Each row has a name. Each question is about the rows just above it.

<146>: [120 183 151 124]
<197>: [171 168 120 127]
<100>: [114 177  99 125]
<109>: [137  70 145 134]
<77>: [133 112 104  77]
<81>: [122 115 176 161]
<163>: [143 151 144 150]
What comes right after [144] in the named rows?
[150]
Right after [168] comes
[120]

<109>: [132 119 156 155 131 138 131 120 146 113 133  80 120 142 112 142 154 133
 114 140 107 145 121 156 130 133 116 124 139  86 144  97 131 110 144 111
 131 151 105 110 151 139 144]
<67>: [154 120 108 113 139  93 128 113 139 145 134 170 116 130 134 124 117 125
 150 105 151 124 144 117 125 131 144 128 120 133 130 156 115 151 128 128
 133 130 140 113 145 131 145]
<146>: [ 96 158 139 147 139 158 128 136 105 100 137  86 137  96 136 151 125 112
  97 160 149 106 110 142 133 115 113 130 151 132 133  94 129 122 117 116
 115 123 115 132 103 114 102]
<77>: [129 122 104 106 131 120 123 119 117 168 126 174 136 104 139 106 107 125
 158 108 128 130 132  96 122 129 151 129 101 168 126 168 125 141 113 154
 138 112 156 145 118 120 119]
<166>: [157 134 110 114 136  85 132  97 140 111 135 162 109 149 134 140 118 124
 130 115 174 107 148 128 130 126 129 131 143 118 121 137 113 155 134 108
 118 133 126 103 143 133 149]
<133>: [102 147 136 142 133 157 126 139 108 115 133  99 137  97 115 141 125 116
 108 149 138 114 115 133 131 118 119 127 138 138 134 108 128 123 118 126
 121 126 124 135 106 116 106]
Whose row is [102 147 136 142 133 157 126 139 108 115 133  99 137  97 115 141 125 116
 108 149 138 114 115 133 131 118 119 127 138 138 134 108 128 123 118 126
 121 126 124 135 106 116 106]?
<133>
Whose row is [154 120 108 113 139  93 128 113 139 145 134 170 116 130 134 124 117 125
 150 105 151 124 144 117 125 131 144 128 120 133 130 156 115 151 128 128
 133 130 140 113 145 131 145]?
<67>
The entry that follows [93]:
[128]
Whose row is [ 96 158 139 147 139 158 128 136 105 100 137  86 137  96 136 151 125 112
  97 160 149 106 110 142 133 115 113 130 151 132 133  94 129 122 117 116
 115 123 115 132 103 114 102]?
<146>
Whose row is [157 134 110 114 136  85 132  97 140 111 135 162 109 149 134 140 118 124
 130 115 174 107 148 128 130 126 129 131 143 118 121 137 113 155 134 108
 118 133 126 103 143 133 149]?
<166>
The entry that follows [94]:
[129]

<77>: [136 119 121 120 135]
<81>: [152 153 135 107 161]
<100>: [136 120 125 136 129]
<163>: [174 175  81  81 175]
What comes right after [152] in the named rows?
[153]
The entry that follows [119]:
[121]
The entry that follows [121]:
[120]
Whose row is [136 119 121 120 135]?
<77>
The row with [174 175  81  81 175] is
<163>
Right after [153] comes
[135]

<163>: [148  76  82 117 177 177 140 179 113]
<100>: [131 182 159 160 160 157 129 157  98]
<146>: [154 116 154 102  75 124  86 162  75]
<81>: [142  83 168 179 137 137  91 105 124]
<133>: [128 169  91  92 109 144 115  87 108]
The entry that follows [117]:
[177]
Right after [86] comes
[162]
The entry that follows [82]:
[117]
What comes right after [159] in the named rows?
[160]
Right after [169] comes
[91]
The entry that follows [128]:
[169]

<109>: [150 118 127  86 118 113 119 138 120 126 114 121 130 139 155 128 153 120
 128 123 113 147 125 117 142 141 116 148 122 137  98 135 141 132 138 160
 135 138 114 118 119 118 112 116 129  99 116 151 117 146 141 113 129 145
 139 119 140 114 119 115 117 115]
<81>: [112 128 119 124 134 132 104 140 127 120 136 126 129 130 113 125 126 115
 140 125 121 114 138 127 135 136 117 128 147 134 133 127 129 134 116 123
 129 124 135 129 127 129 138 133 114 127 115 124 124 125 132 134 116 123
 123 121 120 138 118 133 133 135]
<163>: [145 128 126 143 129 128 146 126 130 141 136 137 123 121 142 138 113 135
 128 122 145 134 136 154 131 121 131 129 109 118 118 112 121 137 138 125
 124 130 141 133 135 132 129 136 142 119 124 130 133 131 133 133 134 124
 127 132 141 121 144 124 144 125]
<100>: [112 128 119 124 134 132 104 140 127 120 136 126 129 130 113 125 126 115
 124 125 121 114 138 127 135 136 117 128 147 134 123 127 129 134 116 123
 129 124 135 129 127 129 138 133 114 127 115 124 124 125 132 134 116 123
 123 121 120 138 118 133 133 135]
Whose row is [145 128 126 143 129 128 146 126 130 141 136 137 123 121 142 138 113 135
 128 122 145 134 136 154 131 121 131 129 109 118 118 112 121 137 138 125
 124 130 141 133 135 132 129 136 142 119 124 130 133 131 133 133 134 124
 127 132 141 121 144 124 144 125]?
<163>
Where do [150 118 127  86 118 113 119 138 120 126 114 121 130 139 155 128 153 120
 128 123 113 147 125 117 142 141 116 148 122 137  98 135 141 132 138 160
 135 138 114 118 119 118 112 116 129  99 116 151 117 146 141 113 129 145
 139 119 140 114 119 115 117 115] appear?
<109>

<100>: [129 130 124 101]
<197>: [125 130 139  91]
<166>: [173 130 126 101]
<133>: [ 84 105 103 124]
<77>: [ 90 124 100 151]
The entry that follows [90]:
[124]
The entry that follows [173]:
[130]
What comes right after [100] in the named rows?
[151]
Whose row is [173 130 126 101]?
<166>
Right after [105] comes
[103]

<214>: [105 140 125 139 120  92 142 125 159 116 143 120]
<67>: [110 135 125 140 120  96 142 124 151 119 136 120]
<133>: [ 94 128 110 133 108 114 122 115 149 105 154 130]
<100>: [117 111 112 113 122 161 102 120 113 117 141 141]
<77>: [ 91 134 119 150 103  90 130 119 161 102 150 125]
<166>: [148 147 151 148 141  86 164 141 143 144 131 109]
<146>: [101 109 106 128  98 150  90 114 123 101 156 145]
<112>: [134 136 133 121  95 116 149 130 136 140 120 119]
<81>: [111 108 110 123 105 158  94 116 115 110 150 145]
<163>: [112 151 134 147 124  70 162 130 170 121 131 110]
<197>: [141 114 126 118 124 166 105 128 101 129 126 140]
<109>: [163 107 146 110 169 134 154 142 114 165  96 118]
Right after [95] comes
[116]
The entry that follows [106]:
[128]
What comes right after [163] in the named rows?
[107]
Right after [98] comes
[150]
Which row holds [141 114 126 118 124 166 105 128 101 129 126 140]?
<197>

<81>: [156 158 148 148]
<197>: [166 172 148 158]
<109>: [155 159 147 149]
<100>: [153 151 153 157]
<112>: [166 172 148 150]
<77>: [166 172 148 157]
<133>: [154 148 170 150]
<163>: [179 155 153 147]
<166>: [179 155 153 166]
<146>: [159 161 157 148]
<214>: [155 171 151 159]
Right after [171] comes
[151]
Whose row is [156 158 148 148]?
<81>
Which row holds [166 172 148 157]?
<77>
The entry that follows [154]:
[148]
Whose row is [159 161 157 148]?
<146>

<112>: [180  98 103 113]
<197>: [ 95  98 103 180]
<214>: [101 180 179 123]
Whose row is [101 180 179 123]?
<214>
Right after [179] comes
[123]
What comes right after [95] in the named rows?
[98]
Which row holds [180  98 103 113]?
<112>

<197>: [ 89 124 131 131 110 129 154]
<133>: [ 88 124 131 132 109 130 154]
<100>: [ 94 125 132 129  86 128  92]
<109>: [ 93 125 132 130 111 128 152]
<67>: [ 90 124 131 130 110 129 153]
<146>: [ 85 123 131 133 108 131 156]
What comes right after [85] in the named rows?
[123]
Right after [94] comes
[125]
What comes right after [93] in the named rows?
[125]
What comes right after [111] in the named rows?
[128]

